Each row has a name. Each piece below is followed by the name of the row it came from, unless a question asks for something else. Each question is about the rows just above it.

Pav: -5.572,1.731,-4.540,3.264,-6.923,0.664,-5.023,0.125,7.951,-2.538,-5.486,-1.152,5.981,-1.219,4.535,3.255,0.576,2.050,-5.194,4.032,1.682,-4.022,-3.805,5.342,0.550,7.288,3.070,-0.701,7.426
fut: -6.314,1.731,-4.540,3.264,5.315,-4.564,4.987,-2.249,-2.258,-1.979,8.154,8.199,-6.020,2.308,1.686,3.050,-1.409,4.115,7.715,-0.949,-5.604,5.274,6.827,5.487,7.833,7.358,-8.196,0.549,-5.912
dem: -0.472,-2.952,-3.262,-1.456,-2.576,-5.119,-3.943,-5.323,6.175,-4.327,2.712,-5.231,-7.531,-5.001,3.657,7.337,-1.266,1.746,4.733,4.398,-2.862,-4.192,5.092,4.376,1.849,7.351,-3.670,-3.426,-4.645
The row with -6.314,1.731,-4.540,3.264,5.315,-4.564,4.987,-2.249,-2.258,-1.979,8.154,8.199,-6.020,2.308,1.686,3.050,-1.409,4.115,7.715,-0.949,-5.604,5.274,6.827,5.487,7.833,7.358,-8.196,0.549,-5.912 is
fut
-1.152,5.981
Pav

Mato: 1.844,0.730,-1.563,-0.650,0.018,0.402,0.079,-0.562,-0.390,-0.739,-0.460,-2.181,-1.227,1.599,-0.728,1.277,2.255,0.468
zad: 1.735,0.747,-1.651,-0.679,0.043,0.437,-0.052,-0.649,-0.423,-0.633,-0.531,-2.283,-1.258,1.532,-0.620,1.081,2.289,0.316
dimor: 1.669,0.557,-1.629,-0.719,-0.125,0.238,-0.069,-0.639,-0.532,-0.791,-0.562,-2.291,-1.354,1.437,-0.761,1.041,2.017,0.280
Tet: 1.233,-1.398,3.398,0.018,-4.808,-2.914,2.444,3.750,-0.607,-2.876,3.302,3.406,-1.481,0.261,-2.827,5.112,-1.097,4.944
rovu: -1.080,-1.533,4.783,1.231,-3.062,-2.197,2.009,3.772,0.439,-0.695,3.321,5.554,0.873,-1.454,-0.669,2.375,-3.251,3.292
sodek: -2.013,-0.992,2.749,-0.634,-0.519,-0.777,0.480,1.484,0.619,0.703,1.273,-2.092,1.599,-1.847,0.698,-0.706,-2.973,0.313
bepi: 1.545,-2.048,1.749,-1.475,-6.301,-3.939,1.817,2.739,-1.868,-4.800,2.349,1.494,-3.351,0.288,-4.779,5.658,-0.703,4.896
Viv: 1.693,0.635,-1.615,-0.741,-0.086,0.310,-0.018,-0.642,-0.466,-0.816,-0.532,-2.196,-1.285,1.456,-0.812,1.174,2.141,0.386
Gel: -2.013,-0.992,2.749,1.060,-0.519,-0.777,0.480,1.484,0.619,0.703,1.273,3.555,1.599,-1.847,0.698,-0.706,-2.973,0.313
rebam: 1.530,-1.937,2.574,-0.973,-6.180,-3.821,2.218,3.375,-1.490,-4.376,2.932,2.413,-2.836,0.293,-4.343,5.876,-0.919,5.303
Lonu: 1.889,-1.040,-0.826,-1.953,-4.172,-2.424,0.579,0.585,-1.912,-3.899,0.474,-1.448,-3.486,0.967,-3.894,3.859,1.072,2.747
2.218,3.375,-1.490,-4.376,2.932,2.413,-2.836,0.293,-4.343
rebam
Among the named rows, does one hold 1.599,-1.847 next to each other, in this order?
yes

zem: -5.509,0.406,0.774,3.672
Pibe: 6.028,-2.168,0.155,-6.468
donov: 2.008,-0.630,-0.834,-1.909
Ved: 3.657,-0.604,-1.687,-3.752
Zubep: -1.879,1.730,-1.602,2.486
Ruzaz: 6.028,-2.168,-1.620,-6.468
vofev: -1.332,0.128,-0.484,1.159
Monut: 6.028,-2.168,-0.582,-1.834
buz: 1.258,-0.545,-0.339,-1.821
pon: 0.896,-0.935,0.721,-2.675
kuve: 1.224,0.323,-0.436,-1.111
Does one of the named rows hold -1.834,-0.582,-2.168,6.028 side by side, in this order?
no
Among the named rows, does one hold -1.332,0.128,-0.484,1.159 next to each other, in this order?
yes
Which row holds -2.168,0.155?
Pibe
Does one of the named rows hold -6.468,0.155,-2.168 side by side, in this order?
no

regez: 0.043,0.049,0.177,0.125,-0.004,0.121
pelu: 0.043,0.049,0.177,1.034,-0.065,-0.010
fupa: 2.327,2.131,-7.918,-8.330,2.077,-7.537
domim: -0.055,0.023,-0.053,-0.075,0.009,-0.038
refe: 2.327,-7.918,2.131,0.125,-7.537,2.077
Does one of the named rows hold -7.918,2.131 side by side, in this order?
yes
Among the named rows, does one hold -0.075,0.009,-0.038 next to each other, in this order?
yes
2.327,2.131,-7.918
fupa
2.077,-7.537
fupa
Is -0.004,0.121 printed in one of the named rows, side by side and in this order?
yes

numi: -4.596,0.680,2.760,1.584,1.080,-2.764,-2.697,-4.326,-1.692
neted: -4.596,2.036,2.760,1.584,1.080,-2.764,-2.697,-4.326,-1.692
gof: 0.596,-2.126,-0.463,-0.287,1.491,-0.984,-1.484,0.891,-0.493
fibe: 4.107,-3.012,-2.119,-0.720,-0.737,5.453,3.049,3.279,0.548
giti: -4.826,1.331,5.618,-1.390,1.623,-1.939,-5.145,-4.411,1.811
mozug: -0.188,-1.097,0.880,2.303,2.634,-7.473,-1.019,-4.206,0.230
sir: -6.580,3.283,4.834,-4.329,2.102,2.721,-3.555,0.667,-5.377
teti: 0.883,-0.951,0.250,-1.602,0.208,2.072,4.264,2.862,1.943
Rirob: -4.862,3.298,3.673,-0.659,4.092,-6.372,-1.937,-8.191,0.665
rida: -2.361,1.160,1.255,-0.024,0.804,-4.867,-3.282,-2.221,-2.374
Does one of the named rows hold 0.208,2.073,4.264,2.862 side by side, in this order?
no
Is 1.623,-1.939 printed in one of the named rows, side by side and in this order?
yes

Pogin: -3.258,1.953,-0.885,-1.473,-5.733,-2.076,-0.642,5.674,-1.321,1.079,-1.553,-1.150,-3.309
tad: 5.674,-1.320,4.774,-0.857,-4.546,-1.754,-0.816,0.308,-1.129,0.307,1.217,1.472,1.330
Vig: -5.953,-4.255,4.774,-0.937,-4.546,-1.754,-0.816,0.308,-1.129,0.307,1.217,1.472,1.330
1.953,-0.885,-1.473,-5.733,-2.076,-0.642,5.674,-1.321,1.079,-1.553,-1.150
Pogin
-0.642,5.674,-1.321
Pogin
Is 1.953,-0.885,-1.473,-5.733,-2.076 printed in one of the named rows, side by side and in this order?
yes
Which row holds 5.674,-1.321?
Pogin
Does one of the named rows hold -1.129,0.307 side by side, in this order?
yes
Among the named rows, does one hold -4.255,4.774,-0.938,-4.546,-1.754 next to each other, in this order?
no
-4.255,4.774,-0.937,-4.546,-1.754,-0.816,0.308,-1.129,0.307,1.217,1.472
Vig

savit: 1.088,-4.371,3.938,3.078,-2.946,6.243,1.938,3.225,-1.456,-0.915,4.949,1.944,-1.286,3.501,4.730,2.523
daki: 3.831,-0.265,3.983,3.129,-1.523,1.222,3.503,5.000,0.422,1.850,4.287,1.522,1.260,5.284,4.760,1.710
Soze: -2.623,1.245,-3.365,-3.109,1.388,-2.089,-2.773,-3.136,1.439,1.171,-3.265,-2.990,-1.511,-2.026,-2.865,-2.584
guvez: 5.845,2.927,6.797,4.143,0.734,-3.553,6.354,4.435,-1.593,-1.170,1.898,4.838,6.534,5.080,0.928,5.983
birep: 3.831,-0.265,3.983,3.129,-1.523,1.222,3.503,5.000,-2.755,-3.361,2.210,4.096,1.582,1.080,0.876,5.825
nevu: 2.730,-2.559,2.747,3.162,-2.831,3.459,2.394,4.034,-2.784,-3.299,3.331,3.346,0.069,0.699,2.430,3.465
Does one of the named rows hold 3.459,2.394,4.035,-2.784 side by side, in this order?
no
Among the named rows, does one hold 1.088,-4.371 next to each other, in this order?
yes
Which row holds 2.747,3.162,-2.831,3.459,2.394,4.034,-2.784?
nevu
Is 2.927,6.797,4.142 printed in one of the named rows, side by side and in this order?
no

tol: -5.256,-0.515,-4.960,5.392,2.086
lavom: 4.120,2.738,3.633,-7.556,-0.479
Tok: 5.393,2.086,7.479,-1.049,-3.759
Sep: 6.000,-4.862,7.479,-7.818,2.973
Pif: -3.069,0.244,-2.735,2.329,1.385
Among the named rows, does one hold 0.244,-2.735,2.329 next to each other, in this order?
yes
Does one of the named rows hold -3.070,0.244,-2.735,2.329,1.385 side by side, in this order?
no
Does one of the named rows hold -0.515,-4.959,5.392 side by side, in this order?
no
5.392,2.086
tol

